Rows are one point carried round by a steady rotation, each followed by how many ticks it has turned.
The counts run from 0 to 1286.
[  1   5  12 -17  -4 -18  38   8   0  -3  -5  43 -10 -17  -1  14  -1 -10
 -14  -5  -2   0  27 -23 -20  -2  28   2  25 -27  28 -50 -21 -47] | 561
[  9 -12  21 -28 -11 -30  22 -32 -10   1   4  18 -36 -21  27  14  21  -8
   3   4   2 -14 -22  48  10   0 -17 -12  21 -10 -35  33 -15  -7] | 676
[ 26  28 -14 -16 -11 -17  29 -12  20   8   4  -2  24  34  29  14  -5  -9
 -16  -3 -19 -11 -38 -25 -16   9  17 -24   9 -51  28 -16 -18  -3] | 45
[ -8 -28 -15 -25 -14 -40  25   1   4  17   5   0 -25 -24  54  -1 -12  30
 -18   6  -5 -24 -10  -8 -13  -2  15  -5  11  -5 -22 -15   2 -43] | 1208
[  2 -13   7 -15 -39 -18  10 -32  15   3 -27  12   8 -43  27  20   1 -11
  13  -8 -20   2 -20 -37  -3 -24  -5  14  54  -9   4  24  20 -17] | 431
[  0 -25  17 -43 -12 -40 -10 -36   5  25  -2  18   0   4  27  11   1  -4
  -9 -40  -3  10  -7  -1   4  -7 -30  19  47   8  18  35  22   0] | 604
[-21 -21  18  -8 -14   1  12   0 -10 -15 -17  10 -22 -42  52  -5  -6  10
  -4  -5  15 -19   9  23   0 -20  23  -7  35 -14 -35  -7  19 -44] | 331
[ 18 -38  37 -21 -17 -28   9 -14 -28  17  19  25  -9  15  22 -16 -18  19
 -13 -37   8 -26  15   8 -22  -6  -2  40  37  -8  18  -6  -2 -18] | 777
[  3  -9 -20 -31   3  -4  15 -10   0  -8   4   4 -17   3  55  45  -9   9
 -31 -19  -7   2   8  21   6  -4  34 -46  -5 -36 -12   8 -11 -16] | 1201
[  7 -13 -10 -32  16 -37  -7  24  -2  23   7  23 -16  24   1  10 -12 -10
 -27 -33   4   2  21 -22 -17  17  -7   1  29 -19  38 -31 -30 -12] | 1081
[-24  18 -13 -17 -11   8   7   0   7   3 -13  47  13 -13  15  21  19 -53
  -2 -32   1  15   3 -22  12   8  13 -16  37 -23  28 -31   0 -17] | 563
[  9 -14  10 -16 -26  -8  18 -33   2 -11  -7  47 -10  -8  48  11  19 -17
   2 -34 -12 -17 -11   3 -12   4 -23  27  30  18   6  15  11 -25] | 1039
[ -5  32  -7 -29 -14 -23  -1  -9   7 -18 -36  37  -6  -2  38  45  20 -28
 -11  -3  -5  -4 -29 -14 -11 -12 -16  -2  42 -14  19 -10 -13   4] | 36
[ -3  46   0  -9  13 -25  13 -19  10   8 -19  11   7  34  19   6   9 -13
   9  -9  13   7 -47  -9  -1 -43  -3 -15  29 -30  32 -11 -26  -2] | 1271
[ 23   3  19 -26 -13 -16 -17  14 -19 -12 -13   6  -5  11   2   1 -20 -19
 -16  -7   5 -29  -3 -18 -23  23 -27  19  49 -35  -2 -27 -34   7] | 1166
[ -3 -10 -16 -31  13 -28  -8  20  -3   3 -15  19  -1   9  -7  24 -20 -10
 -36 -23  -6  10  22 -34  -5  27  15   0  38 -35  32 -35 -15  -4] | 1082
[ 35 -19  -6  -5  -2 -22   8 -42  19   2   5  25  -6   7  41  16 -19   2
 -21 -53  18  -4  18 -22 -40  -2   5  17  18  -9  31  14  14 -38] | 342
[ 30  -1   3  -8   4 -26  22 -42  18 -10  14   0 -22  31  41   4  13   1
  -7 -21  21 -20 -23  52  -5  -1 -26 -24   6 -21 -10  16 -10   5] | 585
[  0  11 -22 -28  19  -5 -21  27  21 -21 -16   4 -24  -2  26  19 -15  -2
 -42 -21  17  12  24  -7 -10   5  20 -47  31 -35  -1 -21  -1 -28] | 26
[ -9  13 -10 -23   1   6  -9  34  17 -24 -36   7 -16 -28  29  15  -8   1
 -19   3   7   3  15 -19  -3  12  18 -26  41 -31 -23 -31  -9 -22] | 27
[ -8 -14  -5 -13 -12   9 -14 -10  -5 -31 -14 -15 -29  12   6 -12 -16 -34
  37  -7  31  -4 -12 -13  -9 -32 -27  -5  43 -32 -15 -26 -58  -5] | 716
[ 18  45  31 -12 -19  -4  21 -14  16   2   4  13 -11  10  15 -13  33  -5
   9  11  22  -2 -49  27  11 -22 -12 -33  28 -18 -13  12 -19 -27] | 1277
[  6   2  29 -34  10 -32  -3 -10 -20  -3 -28  -6  -8  20  16   3 -11  12
 -12  -5  29 -32 -30  44   0 -13  -4  -6  35 -34 -19  22 -16  15] | 849
[ -1  -7  -8 -36   9 -30  -8 -33  -8   1  -6  -5 -16  23  38  17  -4 -10
  -9 -12  23 -18 -42  23  21   3  -8 -15  14 -19 -20  37  -8  24] | 63
[  3  10  25 -10 -22  -9  33   4  10 -13 -20  50  -7 -31  11  26  19 -11
  -2   4 -27   6   3 -13 -11   6   3   2  42 -19   7 -38 -20 -40] | 648
[ 16  30  21 -35  10 -32  26  -3  -8  19   5  21   1  31  -8 -19   1  -6
  -4   1  18 -35 -56 -13  -1  16   1   6  26 -17  18 -13 -29  -7] | 308
[ 14  -1   0 -20  -6  -8 -10 -22  19  14  17  -5 -30  16  -4 -27  12 -12
  26 -33  27  36 -17 -12   6 -26 -33 -33  32   3   8  27 -13 -31] | 360
[ -6 -18  13 -23  -7  -4   5   2  -3 -25 -27  -9 -10 -11  38   4 -30  33
 -24 -17  13 -15   9  25  -4 -13  39 -10  34 -42 -29   1  20 -25] | 330
[ -9 -31 -29 -20 -17 -22  17 -37  22   9   3 -11  13  -2  20  -2 -14 -23
  27 -29 -26  19 -31 -38  32  13   2  -5  18 -18   3  19  -1  13] | 1137
[-25 -20  -7   3   5 -15  -4 -32  17   0 -21  -2   9   8  14 -27  -9 -36
  37 -50  29   2 -20 -27  15  -9 -10  17  49  -9  12   3  21  -5] | 788
[ 20  14  28 -15  -3   1  30  -5 -16   9  12   7   2  27 -11 -16 -13   8
 -11   0  38 -22 -14  18  -4 -22  39 -21  26 -52   1 -11 -25 -28] | 1015
[ 19 -14  17 -41 -26   1  -5  -9  -7  -2  10   1 -25  22 -13 -33   2   7
  22 -20   7  28 -36 -19   8 -23 -20 -13  22  -6   2  23 -47 -18] | 446
[ 17 -20 -14 -14  -4  -8  18  -5  30 -41  -4 -12 -44  -8  10   2 -22  12
  20   9   6  11  -9 -25 -20  18   4 -28  -1 -30 -25 -15 -44 -29] | 891
[-17  18  20 -39 -26  -6  20  -6   4   9  -8   1  -3  -4  35  -9  13   2
  21  13 -13  10 -57  12  35 -21  20 -38  24 -23 -23  17 -13  -1] | 55
[ 22 -13  -5 -29 -10 -28  11 -24  19  -6  -5  20   6  -3  39  35 -23  16
 -33 -26 -16  -3  -5 -43 -11   3  21   5   1 -13  13  24  23 -17] | 1128
[ -2  32  -5  -7 -23 -21  32 -11  22  11 -14  27  18 -36  18  31   6 -25
   2  26 -20  -5 -16 -31  -3 -19  21 -18  49 -29   2 -19   5 -30] | 41
[  9  22  31 -25 -10 -24  31 -19  -9  23   5  20  -5  20   5   3  28  -3
  23  -1 -22  16 -47  25  14 -31 -14 -16  25 -20  13  -2 -38  -6] | 749
